Which row each row swaps with, under one turn or mirror
The rows were stretched afterwards, more along some directions than others.
K_696: [ 0.51  0.62 -0.09  0.22  1.93 -1.19 -1.86  0.74  0.43  1.04 -0.40 -0.50
  0.22  0.13  0.16 -0.66  0.74  0.75 -0.31 -0.27 -0.25  0.48]
K_544: [ 0.47 -0.51 -0.51 -1.01  1.62 -0.05 -2.21 -0.68  0.76  1.21 -0.09  1.19
 -0.43  0.86  0.95 -2.00  0.50  3.05 -1.15  0.22 -1.08  2.98]
K_515: [-1.40  0.10 -0.87 -1.09  1.96 -0.51 -1.51 -1.52 -1.10  1.04 -0.82  0.04
 -0.27  2.05  0.02 -1.16 -0.50  2.72  0.97 -0.34  0.51  2.10]
K_961: [ 0.31  2.11 -0.16 -0.84  0.26  1.32  0.29 -0.89 -1.09 -0.36 -0.38  1.43
 -0.25  0.30  2.05 -1.00  0.26  0.06 -0.68  0.57 -0.57  1.25]
K_758: [ 1.26 -0.23  0.09 -0.63  2.03 -0.89 -1.82  1.18  0.27  1.02 -0.49 -0.07
  0.06 -0.67  0.53 -0.43  0.91  0.76 -0.64 -0.05 -1.25  0.92]
K_761: [ 0.34 -0.55 -1.66  0.10  0.91 -0.27 -1.73  0.07 -1.41  0.48  0.58  0.75
 -0.02 -1.30 -1.71 -0.87  0.03  1.50 -1.62 -0.60 -0.41  1.42]
K_516: [-1.24  1.10  0.91 -0.29  0.80  0.64  0.13 -0.54 -1.67 -0.03 -0.95  2.15
 -0.29  0.46 -0.24 -1.25  0.20  0.23 -0.37  0.05  0.33  1.16]
K_214: [-1.20  0.80  1.73 -0.03  0.00  0.04 -0.05 -0.31 -1.44  0.90 -0.53  1.71
 -0.27  1.32 -0.27 -1.49  0.04  1.02  0.19  0.70 -0.53  0.98]
K_708: [-1.86 -0.37 -0.63 -0.50  1.61  0.30  1.77 -0.78 -0.50 -0.35  0.54  0.50
 -1.01  0.18 -0.76  0.32  1.16  1.30 -0.58  0.43 -1.04  2.16]
K_42: [-0.43 -0.40 -2.83 -0.41  1.17 -0.06 -1.22  0.05 -2.03  0.79  0.74  0.17
 -0.09 -0.99 -2.06 -0.34  0.25  2.27 -1.46 -0.62 -0.48  1.72]
K_349: [-1.44  0.02 -0.95 -1.37  2.00 -0.11  1.36 -0.84 -1.26 -0.81 -0.02  1.08
 -1.06  0.09 -0.52  0.14  1.63  1.29 -1.51  0.44 -1.53  2.79]
K_305: [-1.89 -0.40 -0.49 -1.27  2.16  1.97 -0.30 -0.62 -2.37  0.54 -0.16  1.72
 -0.19  1.66 -0.89 -1.42 -1.20  2.58  1.86  0.46 -0.73  2.03]
K_856: [-0.02  0.23 -1.25 -0.96  3.68  0.48 -1.57  0.74 -0.60  0.82  0.36  0.63
 -0.47 -1.41  1.97 -0.86 -0.65  0.43 -0.07 -1.64  0.29  1.47]
K_477: [-0.03  0.95 -1.80 -0.85  3.39  0.19 -1.45  0.94 -0.73  0.35  0.44  0.42
 -0.31 -1.43  2.44 -0.73 -0.69 -0.04 -0.55 -1.79  0.28  1.37]
K_828: [-1.54 -0.02 -1.06 -0.53  2.16  0.00  1.04 -1.15 -0.90 -0.27  0.40  1.16
 -1.11  0.05 -0.72  0.15  1.05  2.01 -1.85 -0.28 -0.64  2.69]
K_728: [-1.67 -0.31 -0.82 -1.07  2.87  0.08 -1.44 -1.40 -1.38  0.92 -0.72  0.19
 -0.21  1.67 -0.25 -0.71 -1.31  2.41  1.68 -0.65  0.22  1.59]
K_500: [-0.05  0.08 -0.64 -0.12  2.17 -1.01 -2.30  1.03  0.14  1.89  0.22  0.14
 -0.53 -0.44  0.09 -0.86  0.36  1.09 -0.64 -0.78 -0.33  1.07]
K_826: [-1.49 -0.17 -0.71 -0.92  3.46 -0.42 -1.83 -1.09 -0.81  0.84 -0.70 -0.38
 -0.73  1.24 -0.22 -0.60 -0.77  2.03  1.30 -0.68 -0.09  1.81]
K_428: [-1.54  1.23 -3.91 -2.42  2.21  0.14  0.12  0.24 -1.86 -0.78  0.99  0.43
  0.09 -0.72  0.83 -1.05 -0.14  0.91 -0.72 -0.07 -0.48  2.11]
K_537: [ 0.57  0.85  0.85 -0.69  1.68 -0.29 -2.13 -1.25 -1.28  0.68 -1.41  1.42
 -0.06  1.92 -1.31 -0.73  0.48  2.11  0.95  0.58 -0.99  2.24]
K_343: [ 0.97  1.20  1.44 -1.38  0.30 -0.03  0.74 -0.23 -1.01 -0.02 -0.52  1.31
  0.50  0.45  0.91 -1.41  1.10  0.82 -0.17  1.50 -2.02  2.13]
K_96: [-1.20  1.39 -3.91 -2.06  1.93  0.11  1.16  0.24 -1.62 -0.04  0.25 -0.84
 -0.45 -0.16  1.08  0.47  0.82  1.50 -1.04  0.60 -1.20  2.12]
K_832: [-2.22  0.42 -1.03 -1.02  2.31  0.01 -1.11 -1.90 -1.62  0.65 -0.74  0.67
 -0.31  1.86 -0.31 -0.91 -0.74  2.57  1.14  0.00  0.42  2.18]
K_699: [ 0.30  1.32  1.25 -0.63  1.99 -0.43 -1.67 -1.27 -1.06  0.57 -0.80  0.87
  0.10  1.87 -1.14 -0.61  0.53  1.79  1.28  1.14 -1.74  2.26]
K_956: [ 0.26  2.10 -0.04  0.10  0.42  0.81 -0.26 -0.59 -0.62 -0.93 -0.47  1.71
 -0.80 -0.47  1.60 -1.25  0.20  0.01 -1.69  0.20 -0.49  2.06]
K_625: [ 0.35 -0.51 -0.58 -0.03  1.71 -0.60 -1.32  0.81  0.54  0.97 -0.35 -0.88
  0.26 -0.73  0.39 -0.68  0.68  0.51 -0.32 -0.65 -0.76  0.08]
K_47: [ 0.00 -0.22 -2.21 -0.23  1.36 -0.70 -2.26  0.46 -1.68  0.28  0.59  0.97
  0.08 -1.63 -1.51 -0.95  0.44  1.59 -1.83 -0.75 -0.66  1.37]
K_377: [-0.48  1.35 -3.02 -2.06  1.90  0.24  0.69  0.40 -0.64 -0.08  0.65 -0.44
  0.16 -0.30  1.55 -0.17  0.74  0.53 -0.19  0.41 -0.99  1.42]
K_732: [-1.93 -0.12 -1.17 -1.19  3.10 -0.19 -0.89 -1.54 -1.26  0.63 -0.46 -0.18
 -0.19  1.85 -0.42 -0.67 -0.80  2.53  1.39 -0.49  0.14  2.16]
K_303: [ 0.08  0.83  1.12 -1.09  0.29 -0.73 -2.19 -1.24 -1.65  0.33 -1.13  2.08
  0.64  1.86 -1.35 -1.72  0.37  1.95  0.62  1.30 -1.59  2.09]
K_232: [ 0.67  1.90 -0.03 -0.44  1.43  0.98  0.26 -0.91 -0.78 -1.25 -0.73  1.02
 -0.78 -0.03  0.78 -0.49  0.59  0.40 -0.92  0.66 -1.37  1.91]
K_506: [-0.96  1.69  1.53 -0.43  1.60  0.10 -0.42 -0.23 -1.85  0.27 -0.52  1.94
 -0.05  1.05  0.00 -1.28 -0.05  0.03  0.28  0.17  0.04  1.02]
K_123: [-0.41 -0.91 -2.81 -0.29  0.77  0.00 -1.65  0.30 -1.61  0.33  0.12  0.00
 -0.08 -1.14 -1.21 -0.46  0.36  1.72 -1.29 -0.58 -0.51  1.07]
K_957: [-1.11  1.12 -3.45 -2.24  2.08  0.20  0.06  0.62 -1.07 -0.36  0.91  0.61
  0.05 -0.55  1.60 -0.99 -0.09  0.94 -0.79  0.10 -0.83  1.81]
K_462: [ 0.53  0.43 -0.81 -0.36  1.75 -0.84 -1.12  0.60  0.09  0.85 -0.60 -0.46
 -0.19 -0.62 -0.54 -0.47  1.27  0.74 -0.99 -0.13 -0.56  1.26]
K_794: [-1.87  0.36 -1.11 -0.82  1.99 -0.61 -2.20 -1.27 -0.96  1.03  0.03  0.31
  0.20  1.53  0.48 -1.54 -0.95  2.38  0.95 -0.42  0.54  1.72]
K_370: [ 0.70  0.33  0.02 -0.09  1.18 -0.67 -1.55  0.43  0.27  0.81 -0.30 -0.36
  0.28 -0.29 -0.92 -0.58  0.29  0.20  0.07  0.02 -0.76  0.03]
K_853: [-0.94  1.00  1.19 -1.31  1.11  0.39  0.17 -0.14 -2.05  0.12 -0.29  2.30
  0.21  0.26  0.10 -1.60  0.36 -0.30 -0.11  0.24 -0.97  1.21]
K_838: [-0.20 -0.52 -2.27 -0.37  0.30 -0.12 -1.77  0.21 -1.20  0.95  1.00  0.49
 -0.12 -1.30 -1.14 -0.96  0.43  1.45 -1.55 -0.41 -0.42  1.62]
K_509: [-2.20 -0.35 -0.80 -1.31  2.30  1.75 -0.52 -0.83 -2.36  0.56  0.11  2.28
 -0.23  1.70 -0.56 -1.89 -1.09  2.89  1.33  0.44 -0.58  2.57]
K_777: [ 0.73  0.79  0.84 -0.68  1.04 -0.38 -2.38 -1.56 -1.32  0.56 -1.10  1.74
  0.48  1.78 -1.28 -1.31  0.29  2.18  0.36  0.67 -1.21  2.37]
K_564: [-1.23  1.35 -3.69 -2.46  2.55  0.56  1.08  0.03 -2.22  0.04  0.97 -0.31
  0.21 -1.18  1.09 -0.40 -0.17  0.49 -0.63 -0.51 -1.13  1.94]
K_87: [-1.35  1.60 -3.25 -1.95  2.13  0.04  1.03  0.65 -1.61 -0.58  0.82 -0.36
 -0.32 -0.75  0.54 -0.51  0.22  0.46 -0.47  0.34 -0.99  2.46]
K_114: [-1.78 -0.28 -0.86 -0.95  2.50 -0.22  1.75 -0.73 -1.15 -0.69  0.66  1.06
 -0.82 -0.03 -1.16  0.08  0.75  1.33 -1.02  0.11 -0.93  2.51]
K_378: [ 0.93  0.85  1.16 -1.41  0.99 -0.76 -2.05 -1.52 -1.23  0.75 -1.15  1.80
  0.40  1.84 -1.02 -1.29  0.55  2.17  0.28  1.09 -1.81  2.62]
K_341: [ 0.45  1.68 -0.52 -0.63  0.24  0.72  0.69 -1.03 -0.67 -0.65 -0.36  1.44
  0.30 -0.44  1.71 -0.82  0.75  0.44 -1.70  0.33 -1.54  1.53]
K_975: [-1.36  1.37  1.18 -1.25  1.19  0.17  0.19 -0.71 -1.57 -0.02 -0.08  2.21
 -0.13  0.66 -0.31 -1.40 -0.27 -0.39  0.09  0.29 -0.23  1.09]
K_977: [ 0.12  2.12 -1.02 -0.54  0.25  0.95 -0.31 -0.76 -1.39 -0.46 -0.74  2.12
 -0.64  0.01  1.83 -0.50  0.69  0.87 -2.18  0.49 -0.74  1.87]
K_987: [-0.65  0.67  1.57 -1.17  1.65  0.49 -0.25  0.09 -1.95  0.22 -0.61  2.30
 -0.21  0.36  0.61 -1.13 -0.10  0.16  0.05  0.24 -0.64  1.29]
K_198: [ 0.50  2.06  0.16 -0.82  0.99  1.34  0.33 -0.65 -1.29 -0.66 -0.54  1.41
 -0.73  0.23  1.38 -0.96 -0.01  0.36 -0.75  0.81 -1.40  1.76]
K_933: [ 0.83  2.08  1.07 -1.39  0.55 -0.06  1.17 -0.13 -1.49 -0.48 -0.48  0.91
  0.34  0.46  1.25 -1.05  0.90  0.17 -0.35  1.28 -2.10  2.19]
K_422: [-1.83  0.10 -0.87 -0.83  2.77 -0.35  1.36 -0.72 -1.40 -0.67  0.29  0.42
 -1.11 -0.19 -0.84  0.02  0.86  1.47 -1.05 -0.07 -1.07  2.33]
K_184: [ 0.52  0.91  0.20 -0.70  1.01 -0.78 -2.11 -1.57 -0.81  0.74 -1.25  0.99
  0.25  1.68 -1.24 -0.87  0.87  2.55  0.26  1.24 -1.38  2.47]
K_641: [ 0.21 -0.82 -0.73 -0.49  1.60  0.08 -1.97 -0.74  0.71  1.20 -0.20  0.70
 -0.32  1.15  0.57 -1.91  0.42  3.51 -0.67  0.45 -1.16  2.75]

K_794 swaps with K_699
K_732 swaps with K_777
K_961 swaps with K_377
K_838 swaps with K_708
K_477 swaps with K_933
K_349 swaps with K_123
K_378 swaps with K_728
K_303 swaps with K_826
K_957 swaps with K_198
K_509 swaps with K_641
K_625 swaps with K_853
K_975 swaps with K_370

